One turning vector, and how many ticks it has turned
The counts run from 0 to 1034.
[-18  22  56  41 -43 -34  10  -2 -14  -3  14  25  -1 -10  -7 -21  12  40
 -22  -9  77 -34  28 -35  46 -14   9 -23  14  39 -25  36  -1   0 -17 -28
  16 -31  -4   2  31  12 -37 -18  -2  12  -5   1  21 -23  30  16  24  18
  15  29 -51 -29 -31  16  15 -36 -16   5   5  37  14]
497
[ 30 -21 -12  -1 -20 -16   3  61  -4 -24 -61  25  74   6 -63 -14 -40  -1
 -16  21  16   3  32 -28  -3 -10   5 -17   9  -3 -34   8  15 -45  15 -13
   4  24  -4 -28  11  24 -32 -13  21  34 -25  12 -20   8  -3   4 -12  39
  63 -20 -11 -10 -17 -72   6 -10  13  -6  23  16   1]
919
[-50   4  28   1  -7   3  30   2 -22   6   9   8  30   4  35   8  -6  32
 -34 -34  26 -33  58  -6  37  11 -16  32 -16 -31 -60  28 -47 -15 -48 -51
 -22  36   0 -33  17  27 -25 -10  19  -7  35  25  37 -33  41 -10 -28  58
 -25  18 -10  19 -14  -7  -3   3 -21  22   3   8  -6]
661
[ 23 -13  25  37  42 -46 -35  55   7  14  -4  68  -9   8 -10   5   0  10
   1 -24  44 -12  -9  -2  30 -32 -37   3  20 -13  32 -38   9   9 -12  16
 -29  -3   0  55  14 -27 -18  15 -21 -37 -10   6  25 -44 -41  20   2 -12
  28  32  -4  -5 -67  22  20  -9  31   7  13   7 -24]
622
[-21 -37   7  45  37  30  -9  35  14   9 -14 -18 -11 -25  32  13 -20  -6
   2 -28  13  29  -4  33 -31 -39  10  -1  38 -27 -10  23 -19  10 -48 -17
  22  44  12 -29 -13  11  -7  23 -63   6  30  24  58 -33  27  29 -21  19
  15   1   3  18 -52 -42  42  15  16  -3 -39 -12   6]
808
[-25 -31  10  36   8  10  24  32   4   3 -14 -33   8  18 -20 -13  13  11
  -2 -45  10  -8  12 -13 -17  18 -18  34 -20 -10  -8  15 -21  20  -1  -1
 -20  14 -46 -36  22 -56 -16  29  -3   1  69   2  94 -39  35  -7 -30  60
  11  14  12  14  17  31 -11  14 -14  20  19  20  14]
207
[  4  30  30 -39 -48  67  28 -30  -1  31  24 -14  -5 -26  -9 -29 -11 -25
  20  -9   1  12  11 -17  -6 -15 -39   2 -13  -8 -30  36 -41  25  20  -3
 -50  49   1 -28  36 -16   0 -24  23  -4  19  31  24 -12  26 -17  12 -26
 -29 -39 -47  -6   6 -18  48  -2 -17  16   6  46  -1]
71
[ 21  26  34  -9  11  24  10 -33  17  -2 -15 -16  16  22 -38   1 -16  -5
   5 -42 -38  26  42 -39  55  14 -28 -22   4 -32 -12  -4 -19 -35  58  -1
 -21 -11  -9  19  16 -30  -8 -35 -14  46 -32   0  23  11   4 -17 -32   8
  22 -37 -37  28  10  44  20 -51 -45  37  -7  53 -25]
781
[  0   2 -16  12  46 -16  18  55   8 -99 -11 -19 -22 -25 -14 -18 -12 -25
  22   9 -31 -15   5  -5 -27 -22 -38  -8  36  39  41 -11 -16  20 -46  58
 -27  13 -43   3 -28   9   3  47 -16  14   0 -17  35   8   0   1 -26  14
  17  -4 -18  -4   1 -31  -1  21  -4 -26   9  37  -1]
117
[-54   8  13  20 -22  35  56   1 -16 -69 -22 -43 -33 -24 -12  -9  15  -9
  22  15  -4 -30 -27  31 -10 -33 -14   4 -29   8 -12  36 -12   5   4 -25
 -30  61   1 -48 -18  -3 -15  13  22  -1  -5 -11  25  23  41 -36  -9 -41
 -65 -51 -40  18  26   0  -9 -10  -6  -1  36  19 -23]
397
[ 14 -19  21 -21 -19  14 -32 -13  22  55  18   7  26  22  12  -5 -12  54
  -5  -8  53  32  58 -43  10   9  -7  -5  -9 -34 -80   9   1 -24 -14 -18
  -6   2  20 -20  48 -10 -49  -3 -12   8  -9   3  36 -32   5 -23  20  14
  45  19 -27  44 -41  29 -26   8 -39  15  -3  -8  16]
335
[  5 -12   4  12  25  11 -11  60  11 -67 -21  28 -18 -28   4 -11 -25  -6
  35  28   9   4 -23  -6 -48 -12 -39 -22  30  30  33 -47 -26  62 -37  35
 -21  40 -12  18 -38  11  28  16  -4  23   0  20  22   5   4 -20   7 -38
  47  -3  -5  -1 -21 -52 -13  38  -7   1  -4  16  14]
114
[-16   9 -15  -8 -10  48  12 -13  10   6  80 -43  17 -53  -4 -31 -21 -67
   2   7  -9  44  18 -17 -28 -56  14 -34  25   4 -25  26 -19   6  11  -6
  21   0 -12 -17  16  19 -15  -5   4  27   3  -9   9 -12   7  16  -7   9
 -46  -1 -73 -22  21 -33  41  -3  -3 -20 -18  32 -12]
684
[ -8   8  39 -24 -31  63   0 -26  18  21  72 -17 -22 -53  15 -31  16   6
  -3 -19  28   6  22 -23  -2 -53 -19 -23  16  25 -19  20 -32  44 -35  -7
 -12   5 -25 -17  33 -30 -15   3  22 -17  15  10  17 -27  43  -4  -5 -13
 -48   6 -47 -27 -10  -7  48 -15  33   5  -7  -9  -1]
69
[ 10 -25  36  22 -26  36   8  11  -4  41  64   3  16 -20 -24 -29 -28  16
 -14  -4  29   0   0 -41 -30 -75  12 -10  12   8 -58   8 -17  27   4 -33
 -10  16  11 -36  18 -21 -45  14  40  -4  17  -3  23 -21  23  28  -9  32
  26  34 -26 -23 -18   8   6  -2  31 -20  30 -55  20]
673
[ 12  10  26  -8   5 -21   1  -5  21   5  36 -11 -24  30   7  -9  10   1
  27 -29  19  19  27 -11  25 -17 -22  11  12  -8 -45  42  -8 -18 -15  27
 -21  -3  24  -4  39  -6 -42  17 -59   1 -19 -31  63 -20 -23   9  -1  19
  26   3 -51  38 -33  42  11 -19 -49   7  19  77  -7]
950
[-44  18  12  61  -8  -7  27  45 -17 -27  -3  16   6 -36  10  -6 -16 -16
 -29   4  38  -2  10 -14  -4 -13  -8   9  24  30  16  18 -35   9 -26  22
  25  15 -30 -25  12  17 -12  -4 -28  23  54   4  69 -30   1  24 -11  34
   1  35 -25 -52   0 -55  19   7  -6  -5  -3  61  25]
823
[ -5   5  55  37 -45 -26 -12 -16  11  34   6  20  -9  26 -40 -27   8  19
 -26  -2  48 -12   4 -34  31  12  23  -8 -20   5 -35  14  22 -19  63 -47
  24 -13  24 -19  49 -40 -38  -3  13  13 -18 -10  12  -4   0  -2  32  -5
  -5  -6 -44   3  22  47  -9 -42 -40  -6  27  14  10]
503
[-43  34  32  18 -41 -13  31  20 -10   3 -21  14  13   4   0 -30  14  34
  17 -11  35 -28   4   3  29  20  -9  -7 -36   7  -9  72 -10  -6  -3 -10
 -15  37 -10 -24  23   7 -26 -32 -34   6  20   2  37   8  -5  -1   3   6
   7 -37 -41  11 -22   0  23 -14 -49  20  36  92   2]
492
[-22 -18 -18  18 -36 -37  24  39 -23 -63 -89   1  58  22 -25 -21   2  13
  -2  11  40 -27 -11 -21  -1  25   7   4 -15  31 -12  10  26 -37 -14 -15
  13  -9 -27  -5 -32  43 -22 -28  14   4  -9  16  -4   4   9 -31  36  -2
   8 -14 -15   0 -13  -6 -44  12 -57 -27  16  53 -18]
130
[ 11  -2  -7 -22  68  23  -3  35  15 -56 -43  12 -11 -23  10  21 -31  -9
  26   5 -35   9  12  20  -8 -11 -60  -5  21 -22  29 -49 -20   9 -30  10
 -50  66  -1  16 -40  16  17   6  17  -5 -20  32   3   3   3 -16 -28 -30
   6 -27   4  26 -23 -54   5  18  20  16  -9  -9 -29]
897
[  0  -4  16  -2  16  -3 -53 -33  25  13 -26   6  -2  11  40 -20   7  15
  -4 -23 -22   1  -6 -41  11 -14  27 -34 -11  18  18   2  44  -9 -23  16
  11 -32 -16   0  30 -28  22 -17 -34 -17   2   3 -25   9 -43   4  32 -53
  -2 -33  -7  68 -36  48  11 -45 -51 -12 -48  12 -13]
606
[-30   2  -3  39  34  -5  25  48 -15 -89 -49 -10 -24 -37  -3   2 -22 -39
  13  25 -15 -16 -46  13 -20 -53  -1 -27  33  42  40  -9   1  -1 -13  12
   4  23  -4   6 -61  44  11   4 -21  -9 -25  -4  -6  20  -1  -1  -9 -32
 -13 -27 -26 -14  -6 -39  18   3   9 -24  -9  23 -14]
728
[-24 -39 -16  48  12 -15 -33  45  -6 -23 -65  12  67  13 -18   4 -18  22
 -20 -36  30  12  -3 -50   5  17  15   3  15  13  16 -39  23 -37 -27  -3
  29 -51 -43  13 -27   4  12 -16 -20  18  25  19  29 -37  -3  -6 -11  15
  47  39   3   6 -50  23 -15  14 -26  -6 -46  10  -2]
460
[-17 -19  39  22  28  31 -24  18  23  20 -21  19 -22  -4  23  38 -31  13
   0 -11  -6  20  19  26  -1  23 -34  -3  15 -43  13 -41 -39  32  11 -35
   1  66  29   6   2 -21  25  -6 -13  22  33  64  40 -18  36   5 -24  -4
  20 -18   3  32 -15 -35  13  12  -6  51 -36 -20  19]
195
[-39  13  -2  27  22 -30  13  27   2 -85 -64   8 -15 -42  14 -12 -17 -27
 -34  22  -5 -29   7 -17  23 -25 -12 -10  -3  54  39 -22  -1 -23 -40  33
   7   1 -40  -1  -8  24  11  12  10   1  -9  -8   7   6 -29 -16 -10 -26
 -40 -20 -23 -25   3 -53  19  -4   6 -11 -14  45  -9]
735
[-12  13  17  14 -11  41   7 -68  -4  10  38 -24 -23  11  19 -35 -15 -33
  -1  -5 -77  22  -1 -48 -25   6  -2 -17  11  -5 -21 -10 -16  25  51  21
  10  -5   1  -3   4  -6  30 -30  -5  33  31  17  21  21  -3   1  20 -11
 -19 -26 -31  27  24  15  -8  -8 -91   1 -31  28   6]
693
[-16 -23 -14 -20   2  27 -10  10   5 -51   2 -12   5 -28  49 -37   0  38
 -20   2 -14 -26  13 -48  -7 -26 -21 -10 -23  42   5 -17 -19  21 -94  36
 -13  14 -62 -43  19 -18  10  20  28 -22  34  11  12  -7  14 -26  -3  -3
 -12  19  20  29 -13 -24 -29  27  -2 -15 -18 -20  27]
570
[-25  11  21   0 -28   9   8   2 -18  23  -2  34  31   2  22   2   4  33
 -25 -19  23 -35  49  -2  24  49 -37  21 -27 -39 -36   2 -29  13   1 -55
 -35  56   6 -25  23   6  -9 -27  34   4  44  61  24 -21  33 -14 -11  45
  -8   4   0   8 -14 -26 -12  13 -18  49  10   3  14]
660
[-13 -24   9  20 -15  25 -16  10  -8  58  51  10  36 -22  -2   5 -16   4
  10 -21  49  57  -3  -4 -23 -43  16   2  13 -38 -54  31   9 -15 -31 -35
 -15 -16  21 -24   6   3 -31   3 -35 -15  -1  -6  41 -43 -17   7   9  -6
  18  50 -36  24 -69  42   4  20 -10  -7   2  -3 -13]
343
[ 15 -37   4   5 -40   6 -15  35   5 -34 -74 -27  59   3 -50  -5  -4  43
 -12 -13  37   3  26 -52  11  -7  25 -27   1  31 -24  -7  18 -37 -21 -15
  12 -30 -43 -37   0 -21 -35  -1  20  10 -13  15  11 -21  41 -16 -16  22
  45  -6   2   7 -20  -4 -16  -8   2  -3   1   8  19]
917
[ -3  10   8  31  56 -19  -1  -1 -13 -64 -53  19 -19  -8  39  14 -39 -39
 -22   4 -40 -14 -11 -14  19 -36 -30  -6  35   5  26 -58  -8 -21 -22  12
  -3  25   5  48 -35  32  46 -12 -13 -14 -29  21 -18   8 -30  -9  -9 -40
 -27 -30 -12   2 -30 -11  23  -6   2 -16 -55   4 -39]
278
[ 10 -16  19  38  36 -26   1  58   7   1 -35  29  13  36 -48   2  16  16
  40 -58   6 -13 -35  32   3  15 -23   9 -10 -32  34  -2  27  25  49 -10
 -41   3   3  30 -18 -51 -18   8  -8 -10  -2  -4  24 -14 -18  11 -10  12
   9   1  -6  32 -26  62  -6 -10 -10  20  39  20 -45]
627
[-29  -1  34  32  50 -23 -24   9  30  -9   3  30 -73 -20  51  18  -2 -16
 -39   3  38 -18  20  18  18 -17 -35  17  12 -15  16 -57 -36  26 -43   1
   6  37  16   1  23 -16   5  31  -4 -10  19  31  41 -37  11   0  -4 -27
 -51  12 -21 -15   7 -28  11   4  28   9 -27  -8   7]
984
[-13 -10  14  20  -2  47   7  41  -1 -26 -19   9  39 -42 -42 -10  -9  49
 -19  -5 -16  -4   4 -28   9 -55  18 -57   7  16  29  13   5 -12  14 -23
   5  -4 -32 -37  -4  -6 -10   3  31  24 -12 -15 -32  24  13  29 -44  10
  42 -19 -18  -9 -15 -14  26 -57  50  10   5 -45  -9]
311
[ 44  12  16  -9 -20  17 -12 -27  -5  13  20  14  -3  -6 -35 -19 -45 -62
 -12  26  10  31  24 -45 -19   6 -35   2  27   0 -51 -70 -30   2  63   3
 -14   2  30  28  21  -7  17 -27  49  37 -11  27  27 -20  -2 -22  14  -5
   2  26 -46 -47  24 -17  -3  24 -24  -5 -25  29   5]
85
[-56  -5  -3 -12   3  12  12 -11   1 -11  47 -24 -19 -16  31 -40  21 -12
  14  20   5  -3 -12  24 -18 -13  13   1 -46 -12 -53  23  12  10  -4 -34
   3  45  18 -52  11  25 -31  23  28 -13  -6  -2   3  25 -14 -26  31 -24
 -71 -20 -46  53  29  15 -37   9 -49 -20  37  -2 -24]
847
[-47 -13  -6 -22 -11  46 -41  18  38  10   5  15  50 -16  -4 -15  -4  59
 -13  18  11  18  30 -19  -3   7  27 -62 -32 -23  -8  11  37 -10  -3 -24
  22 -11 -16 -50  32  -1 -10   0  24  39 -13   3 -13  16  -4  -7   2 -18
  18 -32 -29  80  -1  -4 -27 -27 -40  24  -2 -28   6]
931
[-44   2  54  23  36  -4 -20  -6  39  -7 -16   5 -73  12  19  14  18   3
 -15 -10  -6 -22   3  29  10  27 -25  13  -4 -15  23 -50  -6  40  36 -19
   3  34  27 -10  15 -46  14  36   7  13  27  46  49   2  35 -14  16 -29
 -31 -26  -6  49  35   8 -22 -22 -32  29 -21 -10  10]
982
